(in the rows, 128 means zero)
A single turn carries every row of the set below to another of its rows. Some are shown first; where does it send the rows asked next?
J_998: [116  88 123 122 123 133 119 116 158 131 152 137 132 156 117 114 120 112
 193 153 128 118 126 122 140 101 164 148 116 153 128 112 109  89 116 151
 110 126 133 121  82 106 138 128 119 150  93 136 122  97 141 149 128 103
 152 163 168 106 120 131 130 157 131 116 148 138 125 162 139 117 117 136
  94]
J_228: [122 138 129 118 119 161 137 129 146 101 107 119 108 107 125 150 132 128
 164 153 108 132 117 113 138  92 145 153 126 137 132 130 130 105 103 138
 134 143 130 117 104 130 172 114 137 126 108 142 108 114 137 129 143 118
 159 141 165 128 118  96 123 164 118 132 127 110 106 179 124 131  93 135
  95]
J_601: [126  96 136 122 140 162  88  94 151 106 120  93  97 169 109 152 135 107
 146 126 139 148 125 122 112 137 133 139 125 135 127 114 127  94 139 112
 150 142 125 104  67 102 132 150 114 133  95 104 125 149 131 125 130 114
 151  98 141 128 133 117 116 125 111 108 114 133 138 183 137 119  98 113
 130]
J_424: [ 84 107 143 130 127 134 121  91 132 153 126 108 134 122 119 143 114 120
 122 132 159 104 116 127 126 127 128 147 142 142 133 139 136 105 110 104
 125 119 100  99  92 112 125 144 115 124 120 116 144 162 159 177 122 107
 158 130 143 134 121 100 123 154  99 109 145 154 158 166 163 123 115 157
 152]
J_533: [105 133 149 113 128 156  97 122 166  97 126  96 114 161 144 149 143 109
 125 144 125 163 106 104 125 127 141 155 119 123 132 144 142  92 114 123
 117 130 134 120  77  95 147 161 103 119 126 100 126 137 159 134 151 120
 162 128 144 111 137 124  86 132 115 122 127 134 150 185 134 125 102 146
 163]
J_481: [116 100 124 132 105 150 104 109 147 133 141 131 119 158 109 119 127 111
 196 148 129 114 131 128 139 108 159 146 110 157 123 119 115  86 112 157
 108 137 124 119  85 121 145 133 130 135  88 150 132 102 150 140 133 106
 157 145 164 105 121 128 128 151 127 118 149 142 127 163 144 103 114 141
  85]
J_944: [107 101 139 117 117 135 113  99 154 129 118 134 119 150 120 130 149 134
 135 170 158 139 136  90 127 170 137 172 159 143 114 100 129  87 121 131
 124 110 128  90 113 108 105 120 112 163 112 108 142 138 141 142 144  88
 118 121 130 135 142 101 119 117  80 139 136 122 136 158 122 118 135 114
 106]
J_3: [102 127 113 132 143 155 127 152 152 130 125 152 107 115 126 158 132 103
 181 131 116 122  94 132 139  98 159 137 108 159 113 112 120 136 119 104
 133 117 130 106  70 140 128 128 113 152 120 123 107 124 148 117 140  97
 171 144 134 121 124 111 122 147 136 105 142 118  93 163 123 121 117 140
 101]
J_101: [124 142 140 128 140 162  93 108 160 155 110  97 110 156 129 141 143 121
 136 157 133 152 118 102  97 104 135 155 137 159 156 144 115  91 123 100
 137 138 156 109  72 119 127 150 123 131 107  97 132 138 157 129 128  99
 130 142 148 136 142 148 129 143  99 102 147 146 160 158 125 120  96 126
 151]
J_234: [106 118 145 132 150 155 127 121 137 145 120 169 111 130 127 128 135 115
 174 153 137  92 132 132 145 119 133 127 120 117 112 104 158 104 111 131
 130 120 134 123 112 108 137 129 130 164 105 137 130 111 160  97 120 117
 155 156 156 133 126 126  96 170 107 128 122 122 114 181 117 130 146 125
 114]
J_687: [110 122 129 111 148 101 112 143 163 115 150 131 112 131 120 151 138 121
 173 141 133 122 130 113 155  90 150 171 120 150 130 112 115 118 106 120
 124 125 144 102 111 126 131 119 130 151  81 126 127  96 162 117 138 120
 162 155 148 122 104 137 129 176 105 126 120 155 136 176 129 147 115 142
 120]
J_316: [101 132 121 108 147 107 103 145 154 127 146 129 107 130 118 158 148 116
 173 137 129 118 133 116 147  86 157 167 112 151 127 116 117 110 107 120
 129 129 142 111 102 136 138 138 142 151  88 119 137 108 172 101 123 113
 157 145 141 120 101 129 128 169  91 128 120 160 139 167 121 148 118 147
 118]
J_171: [114 119 168 124 132 118 118 115 168 110 114 154 137 149 128 132 136 132
 114 159 136 126 107 107 126 139 155 182 150 163 144 130 114  97 125 135
  85  91 139 101 118 124 111 129  77 148 107 118 133 133 165 154 132  99
 143 120 128 115 138 127 120 146  95 115 160 140 132 172 119 106 126 112
 161]
J_600: [105 136 153 126  95 141 102 103 145 138 149 153 128 139 122 149 152 122
 146 127 104 113 124 101 158 120 142 138 135 121 107 117 129 127 126 130
 111 111 153 119 111 129 148 113 123 143 107 120 117 103 153 113 127  95
 157 150 158 133 115 137 115 179 132 120 136 127 115 167 105 112 133 141
  81]
J_10: [120 117 143 120 126 144  88 103 147 130 153 137 100 138  75 137 119 115
 130 148  93 143  97 114 111 136 113 146 153 155 123 138 139  92 125 117
 152 121 119 117 105 141 115 129 122 109 116 122 139 134 156 135 135  98
 144 113 133 120 118 103 105 152  68 133 123 139 143 139 130 127 152 135
 152]
J_759: [109 107 140 130 154 141 114 122 151 117 111 157 127 137 116 173 127 143
 130 176 133 137 120  83 120 159 129 174 146 158 136 120 120  83 128 123
 117 112 128  99  99  94  97 129  96 165 100  92 121 138 143 147 126 105
 120 122 126 142 134  97 131 149  97 121 144 131 134 163 119 129 139 115
 146]
J_554: [106 108 151 124 148 141 125 119 169 122  97 132 137 144 140 145 128 121
 116 165 131 136 105 110 126 153 152 176 142 131 130 116 115  89 132 138
 108  97 113  99 109 105 106 119  91 144 120 112 142 140 122 160 155 104
 129 128 139 144 122 115 136 137 104 120 160 121 143 169 153 110 110 108
 137]
J_304: [123 121 136 124 117 136  96  87 142 109 146 127 128 139 134 110 133 132
 124 149 144 143 120 123 137 132 170 136 131 169 120 154 151 121 126 104
 148 128 131 122 123 134 124 148 113 102 117 136 142 159 134 154 141  94
 143 107 143 124 133  92 120 136  94 140 133 152 131 140 124 116 124 139
 130]
J_836: [131 136 144 116 120 146 144 126 160 103 113 123 117 118 129 142 130 132
 160 153 108 130 125 102 144  95 149 158 139 141 134 121 133 123 104 126
 124 128 128 112 119 129 170 105 139 130 103 143 117 104 139 128 139 111
 159 154 158 130 116 108 122 177 125 134 129 107 104 179 122 128  94 137
  99]
J_992: [121 100 158 119 128 132 136 128 167 105 114 144 127 136 129 124 141 124
 123 151 147 123 110  97 133 153 153 185 148 156 130 107 173 109 118 133
 115  90 126 103 132 110 111 115  99 138 121 110 150 132 173 156 162 103
 144 107 134 125 122 104 110 126  94 120 135 126 135 155 134 120 114 130
 145]
J_648: [ 91 141 154 131 155 134 100 116 164 121 105 127 106 132 108 126 101 122
 135 157 144 135 122 125 131 123 158 147 155 150 124 165 121 101 150  89
 126 118 115 113 101 136 140 122 132 113 110 115 130 149 155 166 153 102
 168 110 123 100 105 101 102 138  98 113 156 150 132 178 117 112 128 141
 151]
J_396: [100 105 161 117 121 159 115  93 146 111 130 104  94 162 118 129 160 108
 141 126 132 133 122 135  97 139 125 144 124 134 130 117 157 106 129 103
 113 139 102 109  96 122 152 148 119 131 116 100 148 139 171 122 152  91
 150 116 122  98 145 135  99 126  93 115 124 121 135 171 103  99 104 155
 134]
J_529: [141 139 149 141 125 169 108 108 151 132 116 140 108 162 127 146 162 105
 111 126 144 147  95 110 109 121 125 144 118 150 149 145 162 106 122 115
 123 106 129 107  99 140 145 146 115 117  90 109 117 150 160 147 158 101
 170 144 138 131 133 157 116 133 102 107 144 145 128 166 114 124  91 148
 151]
J_280: [124 112 158 142 122 147 119 111 162 109 114 156 121 135 103 130 128 128
 133 147 141 148 116  81 130 170 127 178 155 173 141 113 133 102 136 122
 129  88 111 109 119 136 110 111 101 153 108 101 137 138 164 143 146  83
 144 110 116 107 127 110 119 142  91 124 140 125 118 162 109 126 114 109
 110]
J_818: [ 92 128 116 113 130 152 102  89 148 138 107 122  97 112 111 130 129 129
 146 157 136 143  99 108 122 164 136 127 141 132 134 145 123 121 112 119
 141 138 110 133 104 154 130 148  96 129 117 105 158 131 140 159 147 101
 135 142 134 136 128 101 115 122  82 124 130 122 146 174 140 156 135 127
 136]
J_619: [ 96 110 131 106 115 146  99 111 134 132 135 131 110 140 116 141 109 127
 127 167 135 139 125 111 132 139 122 116 141 153 148 133 114  97 137 133
 120 128 124  88  77 159 141 154 103 140 100  92 123 135 131 163 138  94
 170 109 143 148 142  93 111 143  90 111 150 139 124 169 141 106 145 152
 164]
J_916: [100 105 124 136 158 149 134 143 150 129 131 156 118 121 120 145 134 105
 187 146 119 123 107 129 136 101 151 136 116 146 110 109 111 132 123 111
 132 124 131 111  78 135 115 128 111 163 121 112 112 114 135 117 139  95
 161 152 144 120 134 119 127 149 133 105 148 113  91 161 125 116 126 131
  99]
J_19: [101 124 116 125 139 154  96  90 147 129 111 145  80 147 120 132 145 122
 149 132 141 154 107 102  99 116 132 132 134 160 151 135 168 103 134 107
 140 115 139 108  74 103 144 154 127 148  94  87 117 149 169 133 132  91
 151 127 129 122 145 121 115 112  91  98 135 145 145 143 105 127 103 134
 113]
J_715: [106 127 139 129 136 159 124 128 136 137 116 151  95 133 132 132 138 116
 170 160 136  86 128 149 149 107 137 132 113 124 117 116 157  99 110 133
 124 129 128 125 100 105 148 136 131 161 108 143 133 115 174 103 124 120
 159 149 157 128 132 126  90 177  89 126 130 128 130 175 134 130 140 133
 121]
J_447: [105 145 144 128  87 148  96 107 141 141 144 143 124 139 125 156 158 115
 140 128 104 113 126 117 150 119 148 135 118 130 106 121 113 126 137 134
 108 120 152 114  92 140 143 119 118 126  92 114 121 115 155 117 119  89
 158 148 169 131 106 137 125 175 126 113 138 136 124 170 108 113 137 140
  85]

J_818 moves to J_619
J_533 moves to J_529
J_759 moves to J_554
And these:
J_481 moves to J_316
J_687 moves to J_836

A single turn carries every row of the set below to another of its rows. Some are shown first; where does it send the rows asked next?
J_407: [123 161 113 156 129 137 114 136 125 112 152 125 153  99 123 125 135 147
 142 147 132 128 106 155 121 154 154 170 128 147 124 125 134 154 115]
J_398: [117 142 134 130 108 124 102 103 123 141 108 142 130 130 143  96 130 145
 164 107 136 140 127 118 105 106 137 114 143 111 124 127 121 112 139]
J_131: [145 134  99 179 110 140 109 112 143 113 146 131 122 134 121 117 131 145
 139 153 143 123 110 162 106 147 137 127 114 128 111 143 141 142 124]
J_950: [145 140 101 171 117 142 107 113 142 111 144 133 120 130 123 125 131 143
 121 162 143 123 112 170 110 149 138 127 116 135 119 145 142 147 125]
J_764: [108 146 126 106 114 120 126 112 124 136 113 165 128 130 110 113 132 138
 136 120 149 142 126 121 125  91 129 116 134 146 125 118  93 134 116]
J_520: [142 153 108 180 108 129 110 117 146 113 151 131 129 124 130 118 129 150
 131 160 131 128 120 157 116 150 134 143 118 142 118 155 133 143 129]
J_603: [144 142 103 176 110 143 112 124 142 107 145 127 127 123 113 123 127 145
 129 151 141 124 112 165 107 149 129 138 117 136 114 151 138 146 124]
J_310: [150 143 147 138 128 142 142  94 131 141 150 116  91 119 132 163 133 102
 127 136 117 102 113 123 141 135 152 122 138 125 115 124 137 124 153]
J_162: [125 129 139  99 106 116 118 119 124 128 102 165 112 119 119 118 127 123
 139 124 137 142 130 133 118  89 118 112 125 138 122 106 113 136 122]
J_89: [137 150 124 163 133 129 125 137 134 109 160 117 148 102 116 128 123 157
 140 153 128 130 110 163 109 149 144 158 126 141 135 127 139 148 115]
J_276: [129 128 144 125 147 129 162  93 114 137 160 126 112 112 135 153 142 130
 126 147 121 112 112 125 134 132 128 138 152 116  92 109 130 121 155]
J_525: [147 150 143 135 130 141 142  93 125 129 147 116  89 117 127 168 135  96
 121 139 123 107 116 132 139 139 146 121 146 124 110 120 137 130 154]
J_194: [122 139 144 124 108 116 104 104 118 138 113 130 118 148 136  97 127 153
 159 101 140 147 132 135 106 110 145 123 139 135 119 135 120 114 142]
J_917: [151 137 154 129 157 128 161 112 126 129 155 121 122 131 146 173 139 117
 134 136 121 122  93 114 129 134 136 128 126 130 113 122 128 135 135]
J_106: [115 153 159 122 116 119  94 116 118 109  94 142 137 116 125 116 140 123
 151 114 121 131 115 119 110 106 144 119 145 131 143 116 115 112 113]
J_890: [116 138  98 136 113 126 118 145 127 110 150 148 123 101 102 126 145 137
 116 150 143 119 118 163 119 146 145 140 121 116 102 121 132 166 123]
J_118: [122 144 121 130 109 122  98 115 126 142 105 139 127 139 139  92 115 144
 151 110 134 152 134 128 101 113 140 120 150 124 109 120 112 110 132]
J_448: [114 146 151 128 123 118  97 116 104 112  98 136 139 116 133 121 136 109
 147 120 125 138 115 125 117  94 148 133 136 141 135 105 108 122  98]
J_682: [112 133 134 115 117 106 124 111 130 130 110 164 111 130 126 105 128 138
 140 122 141 146 137 123 119  87 121 127 127 132 119 104 107 144 114]
J_148: [118 143  98 143 114 140 114 143 127 104 147 140 122 106 106 123 135 141
 114 146 147 118 119 165 114 154 139 148 129 125 102 129 138 160 122]
J_350: [134 145 132 167 125 133 121 140 128 107 150 115 154  99 107 126 126 149
 145 151 127 128 106 156 107 148 150 160 131 131 134 120 141 147 109]
J_59: [123 143 137 144 105 109 100 105 113 142 118 124 119 133 150  96 126 130
 161 108 130 146 139 129 106  99 143 125 136 119 121 127 114 112 132]
J_959: [134 136 142 128 149 134 163 100 113 137 166 123 115 109 137 155 132 125
 127 149 127 115 106 128 134 132 133 142 150 117  92 106 128 116 156]
J_249: [116 144  97 136 123 135 111 141 122 115 155 138 129  95 111 128 139 141
 114 151 140 122 118 173 121 149 149 146 130 120 104 124 137 164 125]
J_414: [125 155 148 128 108 119  96 122 114 120  83 133 142 114 123 114 130 125
 140 125 118 152 116 129 111 109 146 125 142 143 133 119 108 108 115]
J_973: [116 143 104 140 119 135 107 130 134 108 141 154 121 116 118 121 137 142
 109 155 139 125 122 164 125 155 140 152 129 130 101 131 139 171 127]
J_885: [124 136 147 133 150 138 166  99 117 136 165 122 116 106 141 152 136 124
 128 149 131 116 118 126 138 125 138 137 158 114  95 112 126 121 147]
J_621: [148 146 147 133 132 146 143  99 126 137 149 120  89 120 128 164 130 100
 121 142 126 106 111 129 141 137 151 124 133 123 110 117 137 126 159]
J_26: [116 145 149 118 119 127 100 121  98 121 109 133 145 112 132 117 123 106
 157 117 125 134 121 130 105 105 139 126 153 138 134  98 113 110 111]
J_39: [132 135 138 129 147 132 167 100 110 134 162 120 116 110 143 158 134 131
 129 145 131 116 112 127 132 132 134 142 159 114  97 108 135 123 155]
J_232: [149 136 160 136 158 128 161 111 134 120 156 116 113 129 153 171 139 121
 138 137 123 126  99 125 133 125 139 125 128 132 104 129 130 132 135]
J_18: [143 150 152 136 135 146 149  92 129 136 147 117  88 116 130 160 140  97
 125 138 129 114 119 129 142 136 152 118 135 125 110 125 134 132 151]
J_227: [156 140 155 133 154 126 161 114 130 125 157 121 116 134 145 172 130 119
 132 142 124 123  93 121 128 131 134 127 124 129 109 122 130 130 144]
J_728: [159 140 149 133 149 128 164 109 133 125 153 121 115 129 145 180 133 120
 137 137 125 126  94 125 133 126 132 128 127 133 111 125 132 138 139]
J_233: [135 134 134 131 103 109 115 117 118 137 121 135 121 136 157 103 120 140
 168 113 138 140 134 126  97  97 130 113 130 131 127 121 119 105 136]
J_229: [112 147 156 126 114 115  95 127 108 109 108 133 144 124 128 126 127 128
 139 118 119 132 117 129 117  95 153 127 155 143 132 126 102 105 109]
J_844: [131 148 116 160 123 138 124 146 126 106 151 118 149  98 111 126 129 155
 140 146 138 127 105 159 110 149 144 164 126 139 125 131 139 148 116]
J_323: [117 145 120 106 117 106 121 132 134 126 100 161 122 121 124 110 131 148
 141 118 138 144 121 123 117  97 137 123 130 148 119 104 102 125 114]
J_722: [111 140 132 106 117 110 117 119 139 124 110 171 125 119 124 112 135 144
 150 112 133 135 119 116 119  90 123 114 132 127 123 113 104 132 118]

J_227 moves to J_621
J_525 moves to J_39
J_407 moves to J_520
And these:
J_59 moves to J_682
J_398 moves to J_722
J_950 moves to J_249
J_917 moves to J_310
J_844 moves to J_603
J_414 moves to J_118
J_232 moves to J_18
J_233 moves to J_162
J_764 moves to J_229
J_890 moves to J_350

